Each row of T is roughly a mix of the hidden directions of one of 3 groups; one row fits no group.
T, 94 rows:
-32; 38; -10; 7; -4; 17; -21; -6; 30; -7; -9
14; 1; 45; 0; -19; -8; -20; 28; -5; -21; 12
22; 8; 17; 5; -9; -15; -4; -2; -21; 15; 51
-9; -23; 5; -33; -35; 7; 3; 25; 10; -15; -23
-10; -33; -9; -31; -14; 2; 21; 24; 4; -6; -30
-7; -7; 9; -29; 14; 0; -38; 36; -20; -2; -10
15; 37; 18; 18; -28; -19; -7; 23; 10; -2; -18
-5; -34; 26; 24; -23; -4; 25; 21; -13; -13; 8
-24; 26; -27; 16; 17; -9; -4; -22; 28; 8; 21
18; 35; 5; 4; 4; -2; 45; -2; 27; 3; -4
5; 12; 15; -31; 3; 0; 24; 39; 31; -7; -4
-18; -18; -43; 17; 4; 5; -23; -5; -1; 16; -28
1; -19; 13; -27; 12; 18; -4; 12; -34; -7; -36
22; 10; 15; 2; 19; 6; 10; -47; -15; 0; 25
-6; -11; -7; -5; -27; -12; -32; 43; 3; -5; -21
-13; -15; -32; 12; -2; 13; 32; -23; 9; 26; -18
3; 16; -32; 19; 5; -2; 28; -36; 24; 0; -3
7; -3; -51; 4; 4; 2; 33; -5; 21; 7; -13
-17; -23; 4; -2; -22; -4; -15; 51; 9; -12; -10
-29; 2; -41; 1; 23; 17; 26; -1; 6; -4; -19
14; 13; 4; 10; -28; -21; -42; 25; -9; -10; -13
16; 18; 27; 7; 4; -1; -16; -44; -27; 9; 10
4; 9; -38; 10; 13; -20; -37; -19; 13; 4; -19
-9; 13; -40; -4; 22; -6; 36; 2; 22; -13; 10
-6; -31; -14; -29; 1; -21; -13; 36; 6; 3; -21
-7; -3; 8; -25; 29; 5; -29; -30; -27; 4; 17
14; -11; -12; 20; 38; -2; -11; -10; -2; -6; -43
11; -13; 24; 2; -29; 5; -27; -21; 16; -36; -1
7; 18; 15; -21; 23; -5; -35; -26; -26; -1; 15
-32; 6; -20; -24; 20; 10; -18; 38; 1; 6; 9
-16; -30; 8; 21; -15; -5; 31; 32; -4; -12; 18
19; 42; 9; 13; -35; 28; -4; -2; 0; -1; -2
15; -3; 29; 2; -25; -5; 25; 11; 7; 2; 44
-13; -2; -40; -19; 3; -18; 25; 24; 8; 27; 4
32; 10; 30; -23; 18; -1; -3; -9; -6; -21; 32
-6; 30; 22; 16; -4; 3; -21; -19; 0; -1; 44
7; 14; -21; 12; -9; -24; -2; 1; 32; 9; 43
-25; -15; 3; 17; 19; -2; 4; 11; -15; -31; -39
-20; -30; 37; -21; -13; -1; 2; -3; -6; -18; 28
21; -5; -11; -36; 30; -1; -1; 8; 4; -27; 29
-9; -6; -7; 3; -19; 0; 27; 42; 32; 2; -20
-15; -4; -5; -8; -20; -7; -6; 51; 20; -1; -24
16; 34; -17; 19; 24; -7; 0; 11; -19; 35; 9
19; 47; -7; 10; -13; 2; -20; 19; -6; 24; 13
26; 12; 26; -15; -8; 0; -8; -20; -13; -10; 43
7; 24; 33; -36; 6; 8; -30; 13; -7; 6; 13
2; -33; -25; 33; -23; 2; 28; -14; 2; 10; -6
-29; -20; 9; -35; 5; 6; -10; 40; 10; 0; -7
21; 39; 17; 17; 1; 7; -15; 8; -25; 21; 21
-4; -18; 4; -25; 16; -1; -31; 31; -26; -8; -24
-1; 13; -36; 11; 22; -15; -20; -25; 11; -7; -31
18; -22; 29; -20; -3; 16; 9; 0; -34; -5; -28
-22; -9; -26; -26; -20; 5; 39; 16; 15; 6; -10
10; -24; 41; 9; 13; -2; -23; -20; -15; -23; 9
2; -1; 8; 9; -5; -3; 32; -31; -6; 3; 47
-16; -16; -30; -24; -7; 0; 18; 24; 17; 2; -35
-4; -14; 30; 29; -33; -1; -27; -7; -24; 7; -6
-4; 5; 32; 1; -30; -11; -22; 40; 4; -4; -15
20; 3; -7; 20; -16; -33; -37; -9; 18; 10; 19
-14; 5; 31; -27; 10; -2; -7; 43; 12; -18; 10
15; 22; 9; 6; 26; 1; 3; -45; -17; -2; 25
-1; -11; 48; 2; -1; 5; -14; -15; -18; -17; 30
37; -17; 34; 10; -3; 6; -19; -4; -24; -17; -17
-12; 1; -25; -17; -18; 9; -1; 23; 24; -4; -43
20; 18; 28; 33; 0; -5; 0; -22; -16; -17; 27
-3; 43; 18; -5; 5; 13; 25; -21; 20; -3; 22
8; 36; -9; -3; 2; 16; 3; -45; 18; 18; 0
-20; 0; -27; 10; -21; -13; -27; 31; 2; 6; -30
7; -19; 38; 11; 7; 2; -30; -24; -5; -30; 0
25; -14; -17; -20; -12; -12; 3; 41; -13; 18; -22
2; 10; -33; 17; 29; -26; -29; -4; 20; 11; -2
5; -35; 9; 23; -9; -33; -16; 24; -11; -20; -7
11; 11; 32; 28; 12; 10; -6; -36; -15; -11; 22
21; 26; -6; -20; 7; -14; -46; -11; 11; 14; 9
-26; -6; -36; 32; -1; 5; 7; -25; -8; 20; -16
-19; 12; -14; 17; -17; -4; 23; 31; 27; 10; -28
12; -11; 12; -5; -27; 22; 41; -5; -2; 20; 26
-4; -21; -39; 16; 12; -10; -15; -9; -6; -4; -40
-31; 8; 19; 42; 6; 7; 30; -1; 4; -6; 14
-16; -43; 8; 11; -13; 17; -8; -27; -23; 18; -2
-7; -18; -18; -4; 24; -6; 31; 14; -11; -32; -27
-2; 11; -24; 38; 1; -32; -6; -17; 28; -10; 6
8; 7; 11; 29; 4; 2; -5; -48; -26; 5; 16
-21; 1; 32; -7; -6; 19; -37; 5; 6; -27; -19
-14; 8; -46; -11; 2; -5; 15; 20; 21; 16; -25
-13; -11; -35; -26; -11; -7; 25; 29; 12; 15; -17
26; -15; 16; 23; 38; -8; -18; -11; -25; -3; -13
-12; -26; 27; 26; -10; -15; 19; 26; -9; -28; 3
5; -3; -16; 42; -16; 6; 40; -16; 10; 7; -6
21; -23; -46; -22; 2; -13; 13; 17; 3; 10; 13
-27; 17; 9; 18; 19; 21; -20; -22; 17; -22; -23
2; 15; -10; -12; 9; 17; 56; -16; 10; -6; 6
7; 3; 27; -31; -2; -4; -1; 44; 18; -18; 6
-1; 11; 3; -25; 18; -7; -53; 15; -8; 2; -11

Here is one row from each group, named. Which group is each of the other rows in?
-21; 23; -27; -27; 26; 1; -8; 26; 15; 1; 19
Q
12; 23; -28; 8; -8; 17; 2; 10; 13; 4; -47
P
4; 21; 45; -21; -8; -9; -31; 17; -7; -1; -4
D

-12; -17; -28; 41; -16; -15; -25; -5; 13; 14; -1
Q
9; 37; 2; 19; -7; 3; 9; -17; -7; 17; 42
P
1; 32; -23; -1; -25; -7; -34; 14; 29; 5; 0
P
-8; 1; 17; -13; 13; 31; 14; -14; -24; -8; -41
Q
-5; -28; -28; -24; 10; 15; 31; 25; -15; 1; -9
Q
-22; -21; -31; -13; 7; -4; 7; 4; 28; -10; -37
P
2; 20; -35; 18; 23; -24; -26; -5; 20; 15; 6
P
-17; -13; -34; 36; 2; -14; 29; -3; 16; -14; -4
Q
-16; 8; 14; 26; -15; 28; 37; -28; 6; 7; 0
Q
